128 stands for zero in the data rows.
In the table below, every row is followed by its label. The labels come from one hidden rule.
[112 121 123 140  77 140 106 130] g
[115 164 132 147 120 122 125 140] f
[152 119 130 131 152 127 132 116] g
[148 125 120 107 105 132 121 134] e
[133 121 170 157 168 126 130 145] g
[100 103 163 136 146 119 143  90] f
[123  99 176 130 160 110 126 114] f
[137 138 136 125 111 148  88 172] e
[149 102 124 164 104 144 111 146] g
[130 154 111 169 103 130 130 119] g
[ 96 146 147 127  96 120 125 128] f
[116 113 118 110 114 104 166 110] d
[117 105 141 143 140 105 127 158] f
[139 151 142 118 132 112 129  92] d
[106  88 112 118 137 123 128 112] d
[155 114 162 105 152 128 144 173] d
[119 122 130  99  97 125 114 156] d
[142 130 102 133 101 113 125 103] f
[120 159 151 154 133 111 116 138] f
[136 139  88 137 125 118 142 102] f
[144 128 148 134  97 139 121 119] g
[ 97 113 111  92 144  96 143 117] d
[129  94 153  84 147 131 141 145] d
[ 95 118 133 108 135 166 111  96] e
[110 151 100  92 147  90 186  89] d
[136 151  95 103 151  91 189 123] d
[152 109 140 105 120 129 148 152] d
[120 136 160 133  81 153 114 126] g
[100 146 123 127 111 103 107 138] f
[131 156 155 128  95 138 103 154] e
[126 130  94 132 100 146 117 134] g
[148 122 122 153 141 162 101 145] g
[148 119 120 184 105 144 129 149] g
[142 181 139 159  99 154 113 127] g
[125 100 136 139 163 164 110  98] g
[120 141 148 153  95 117 131 145] f
[144 175 113 173 147 127 148 119] g
[ 88 146 148 145 108 106 116 121] f
[146 113 112 102  94 122 105 130] d
[125 113 123 112 176 116 181 108] d
[140 132 119 138 174 166 143  97] g
[ 96 135 139 124 129  92 118 136] f
[140 115 148 138 162 101 163 142] f
[113 180 141 154 124 118 148 125] f
[159 138 149 101 175 117 143 116] d
[119 142  98 115 165 109 162  90] d
[103 155 117 121 140 114 138 122] d
[134 142 140 124 141 125 125 103] d
[111 152 110 120 146 130 134 137] e
[132 133 149 129 125 146  93 171] e
[100 115 117  76 139  88 141 129] d
[ 80  93 151 110 121 155  77 101] e
[139 111 139 127 126 155 104 135] e
[135 123 120 154  80 135  92 163] g
[135 160 108 116 100 105 140 148] d
[146 105 118  90 159 166 149 107] e
[146 123 123  92 101 153 103 116] e
[110 135 100  78 106  68 140 121] d
Which label does each new row get?
[148 114 115 108 102 110  87 184] ~ d
[146 162 123 132 134 114 159 134] ~ f
[135  96 131 106 145 143 131 107] ~ e
[142 115 112 122  89 120 102 150] ~ d
[128 121 125 108  89 170  92 124] ~ e
[ 79  93 149 117 131 141  95 147] ~ e
[110 158 136 142 118 124 134 127] ~ g
[114 152 126 166 127 101 156 129] ~ f
[136 135 135 140  97 157 110 169] ~ g
[122 123 145  94 126 158  77 119] ~ e
[125 128 132 129 126 141 154  78] ~ g
[132 133 109 116 107 102 153 164] ~ d
[129 155 124 156 100 155 122 106] ~ g
[135 143 147 188 147 151 107 127] ~ g
[112 169  87 119  98 125 127 116] ~ d
[138 135 122 150 162  61 161 129] ~ f
[161 147 100 108 137 111 167 154] ~ d
[103  98 109  92 138 157 106  97] ~ e
[130 128 144 125 117 114 153 138] ~ f
[129 148 138 139 166 150 124  77] ~ g
[153 141  88 109 123 139 166  93] ~ e
[128 144  89 154 127 151 145  81] ~ g
[ 85 122 108  79 132 109 149 114] ~ d
[128 129 157 150 136 120  85 136] ~ f
[119  91 134 109 163 153 130 100] ~ e
[127 127 108 121  95 104 104 155] ~ d
[122 114 143 160 148 102 104 174] ~ f
[ 86  97 150 108 128 153  91 114] ~ e
[149 125 152 155 126 196  97 132] ~ g
[136 117 115 134 107 127 147 104] ~ g
[115 112 127 125  82 109 101 187] ~ f
[106 109 122  87 110 123 130  83] ~ d
[121 138 119 120 135  75 173 134] ~ f
